In the data rows, 128 means zero.
Some points, each followed by its number:
[141 136 159 155 140 115 118 114 132 150 122  98 163 111 139 101 187 135
 133 167 184 114 102 167  99 117 117 183 149 133 151 125] 0
[104 141 161 152 121 139 132 137 112 155 144  99 164 118 132  56 204 125
 138 128 156 144 109 172 110 145 118 173 139 122 166 129] 1
[120 155 146 130 142 129 123 125 164 137 106 134 147 120 137 126 182 139
 139 168 176 102 124 140  89 171  86 179 147  99 155 102] 2
[150 133 121 127 137 149 148 167 174 100  85 136 128 118 114 143 165 141
 150 133 154  94 116 115  69 170 139 185 151  98 149 101] 3
[142 156 120 126 134 130 153 176 161 129 111 108 141 140 141 158 171 136
 137 144 181 106 108 112  83 152 128 172 136  77 152 108] 4
[118 144 165 136 121 134 149 135 130 147 146 109 159 116 146  93 194 111
 137 123 153 132 129 179 119 145 102 180 125 130 169 117] 5
[104 151 158 163 150 138 116 109 103 190 170 100 177 146 133  34 217 125
 113 167 162 172  93 174 143 119 113 165 129 157 164 147] 6
[140 136 157 129 170 125 122 132 140 179 143  88 173 129 137 106 189 132
 142 144 134 132 130 169 109 142  97 181 145 122 159 123] 7
[147 155 154 159 129 147 157 140 166 166 141 112 141 101 154 124 186 118
 149 130 152 125 112 144 101 159 130 178 158 122 133 125] 8
[145 146 130 101 111 126 166 152 192 128  96 116 111 140 127 181 135 144
 176 159 167  77 133 117  66 203 108 201 171  91 155 118] 9
[146 137 110 113 140 143 150 157 160 136 116 146 140 120 144 146 185 155
 152 169 164  96 126 132  53 172 124 188 150 100 150 107] 10
[134 145 135 136 149 136 162 140 169 134 102  94 134 126 122 163 173 150
 170 127 171 130 138 122 101 175 147 182 170 101 157 128] 11
[157 166 137 151 129 138 135 131 143 167  97 127 159 129 129 147 183 146
 148 127 156 128 112 145 102 158 150 184 145 107 135  99] 12
[129 156 140 135 120 144 129 126 133 147 119  93 147 118 167 110 180 154
 167 147 174 126 139 167 115 145 116 163 131 118 135 141] 13
[121 161 142 128 128 148 129 135 165 171 131 107 148 127 126 102 187 129
 152 124 156 127 134 160  98 140 127 161 144 111 163 127] 14
[126 147 139 175 140 120 133 100 102 167 164  98 182 138 146  63 229  87
 130 166 174 126 114 160 107 142 119 176 118 165 131 146] 15
[139 146 137 127 130 141 122 156 155 131 133 124 140 130 154 122 166 113
 146 142 181 149 109 142  84 151 124 176 139 123 168 124] 16
[120 137 145 171 163 133 113 126 126 174 156  90 167 124 141  42 221 114
 135 167 145 163 101 184 122 138 129 160 136 117 145 128] 17
[129 145 131 138 111 162 119 142 138 141 115  95 146 134 152 118 176  96
 149 148 155  96 127 122  94 114 117 189 160 119 153 114] 18
[137 157 139 134 136 131 143 177 160 141 117 129 141 120 131 152 143 125
 153 135 159  84 103 130  96 132 123 200 166 127 153 114] 19
[156 139 140 122 130 152 134 189 164 113  93 123 120 141 150 173 150 148
 155 131 177 107 136 114  70 162 112 195 146 105 156  91] 20
[153 170 146 116 117 131 126 168 150 128 112 106 136 131 141 144 149 129
 156 140 158 115 134 147 105 170 127 170 147 116 139 118] 21
[124 147 161 126 128 151 135 175 161 139 109 119 139 126 141 141 157 124
 162 121 154 102 128 129  59 161 136 182 134 111 172 130] 22
[154 152 138 114 118 132 147 164 181 109  82 115 127 107 144 161 146 134
 161 144 179 100 129 133  94 153 129 167 175 105 160  98] 23
[147 143 146 160 128 133 122 107 100 179 145 102 182 113 140  72 203 115
 135 136 149 150  84 186 147 160 143 160 125 108 138 127] 24
[141 149 147 126 121 128 137 193 161 123 102 136 149 138 122 152 150 116
 167 141 158 118 140 113  86 172 127 202 166 108 143 121] 25
New points follow, each followed by the numbers of its two nearest points above, smallest number first.
[128 149 176 158 154 139 112 143 151 165 133 106 171 127 124  87 191 127
 125 131 159 130 112 141 122 148 109 191 139 133 144 131] 1 7
[124 183 136 149 114 152 100 148 140 146 142 117 166 140 129  94 176 122
 154 143 159 104 120 151 119 132 130 181 141 103 172 125] 14 18
[126 172 124 144 139 161 115 148 141 168 124 101 156 149 114 114 166 110
 137 129 153 122 130 134 100 152 129 174 144  95 149 133] 14 18
[135 145 157 129 128 122 137 145 150 137  94 106 137 127 144 144 175 109
 156 144 175 128 136 148  97 169 132 166 137 102 139 140] 16 21
[136 178 127 141 152 152 104 154 142 151 126 109 170 120 120 100 203 126
 165 152 184 123 129 143 130 151 139 170 135 109 176 120] 14 16
[134 134 141 120 126 140 162 164 156 154  85 128 151 109 135 168 154 156
 161 142 188 127 154 134  87 154 109 174 168 114 150 101] 11 23
[133 126 151 158 164 160 149 137 121 173 165 118 166 120 152  66 215 115
 133 166 127 160 106 170 100 149 102 173 156 132 133 137] 1 17
[107 149 102 129 127 169 162 132 164 154  90 102 144 128 125 135 161 132
 149 132 186 109 150 135 106 145 111 186 168 113 144 103] 11 18
[127 162 132 131 120 146 147 146 137 147 119 108 146 109 124 118 161 138
 161 141 157 126 127 149  91 149 107 157 137 113 155 110] 14 21
[124 133 148 123 139 145 138 165 170 139  96 115 162 124 139 144 168 127
 149 149 166 111 137 127  87 153 133 189 159 103 131 107] 22 25
[138 170 121 117 133 136 154 163 155 149  91 125 131 154 127 160 163 145
 158 127 178 111 132 118  91 166 123 191 136  95 161 122] 4 11
[122 173 168 131 125 127 121 138 134 154 121 110 137 125 118 109 175 120
 158 139 160 124 119 164 111 154 137 180 157 123 147 112] 14 21
[124 151 164 158 115 134 139 138 143 161  98  99 168 115 121 113 174 113
 171 134 146 129 144 173 118 143 128 170 152 101 143 126] 13 14
[131 148 153 133 135 139 128 129 161 176 114 102 166 102 124 107 181 122
 142 148 175 133 124 137 124 162 132 176 151 114 151 137] 8 14
[129 149 155 149 136 143 114 140 145 173 135 130 182 114 121 111 199 147
 121 149 169 107  79 141 107 155 116 193 151 110 141 136] 0 8
[133 151 160 157 128 161 122 139 141 147 148 106 173 119 148  74 183 130
 130 138 155 144  83 167 121 122 130 174 136 105 148 137] 1 5
[129 159 157 112 141 128 145 131 188 138  81 112 130 113 138 143 179 139
 154 166 166 124 134 126  79 145 109 172 150  96 164 123] 2 23
[120 137 134 102 137 115 153 172 184 147  92 104 123 132 143 147 157 131
 128 151 187 106 130 125  97 157 149 202 191  98 158 107] 4 23
[132 152 144 126 127 162 152 149 164 156 108 125 157 127 130 125 176 120
 166 136 152 123 120 119  85 171 127 168 138 114 158 107] 14 22
[135 138 140 132 135 145 141 139 148 160  90  87 153 133 138 123 173 135
 156 138 162 142 125 132  85 134 120 163 148 120 152 130] 14 16
[131 142 153 135 131 157 153 145 151 152 123  75 150 112 140 134 172 103
 162 135 158 128 117 152 115 156 109 183 138 125 135 122] 8 14
[142 134 132 125 127 118 122 136 165 134 108 103 128 141 153 127 176 115
 159 143 190 123 139 149  87 153 117 170 159 122 142 119] 16 21
[131 128 142 120 124 158 119 130 164 148 135 111 173 126 120 112 187 141
 138 141 152  98 122 144  68 139 121 192 145 128 156 129] 14 18
[121 169 150 120 121 143 125 125 148 144 121 103 138 126 126 110 191 138
 138 155 161 114 137 167 102 151 143 161 149 116 136 118] 13 14
[109 163 130 158 161 133 127 115 141 163 124 106 153 137 142  97 186 110
 150 145 156 128 117 135  84 140 140 162 155 104 150 120] 8 14
[153 137 165 141 134 127 140 150 143 120 123 108 159 131  92 124 166 122
 146 136 162 132 132 158 100 162 141 181 166 131 147 110] 16 21
[129 171 135 140 140 143 136 145 161 143  91 108 157 117 134 140 152 125
 159 139 144 116 120 167 101 150 105 179 150 102 142 123] 12 21
[113 145 169 127 131 137 120 120 136 168 156  80 192 128 137  79 205 111
 120 147 171 138 104 143 114 151 122 164 161 131 141 125] 1 7
[150 170 156 123 129 156 115 135 141 130 115  91 163 133 140 123 171 136
 150 134 173  90  95 145  91 170 127 176 144 117 162 108] 16 21
[134 147 137 138 131 145 146 123 157 127 110 114 141 144 148 115 175 130
 160 113 180 109 140 164  86 129 127 176 143 107 149 119] 13 14
[ 99 149 137 151 151 124 116 132 136 159 117  94 179 139 124  88 176 127
 127 163 167 107 113 163 114 150 136 184 111 112 149 117] 0 1
[120 157 174 169 127 146 130 121 124 157 126  95 164 120 109  70 206 120
 137 135 164 115 118 179 119 151 128 159 126 119 133 126] 1 5
[150 133 126 111 118 142 156 136 173 133  89 129 127 113 126 152 143 135
 166 152 183  97 144 123  81 147 120 210 171 103 165  90] 3 23
[127 159 175 146 132 124 141 131 126 154 110 123 158 108 142 115 171 150
 164 143 164 137 129 158 104 161 109 193 152 121 151 140] 8 13
[135 150 129 139 138 128 134 160 151 131 104 107 175 107 134 138 176 145
 136 157 170 109 133 161  67 137 107 187 147 131 148 106] 2 10
[152 154 138 154 124 143 109 154 153 152 118 111 182 127 136 128 177 139
 152 152 161 107 116 142  96 151 150 178 152 120 156 110] 12 21
[127 150 147 135 147 138 103 142 159 151 123  97 150 138 148 111 184 130
 150 138 146 120 105 151  97 149 130 175 141 128 153 123] 14 16
[130 148 154 149 145 130 136 126 148 160 135 134 142 134 151 109 165 122
 173 135 148 141 122 154  98 145 125 157 151 108 164 125] 14 16
[135 148 132 135 151 153 142 165 154 136  94 108 154 128 101 120 165 108
 136 148 160  99 110 131 111 148 121 178 136 110 158 126] 4 19
[142 161 152 158 137 131 117 125 140 148 113 125 162 124 144 125 203 117
 141 148 159 117 115 141 115 169 124 193 142 100 137 105] 2 12
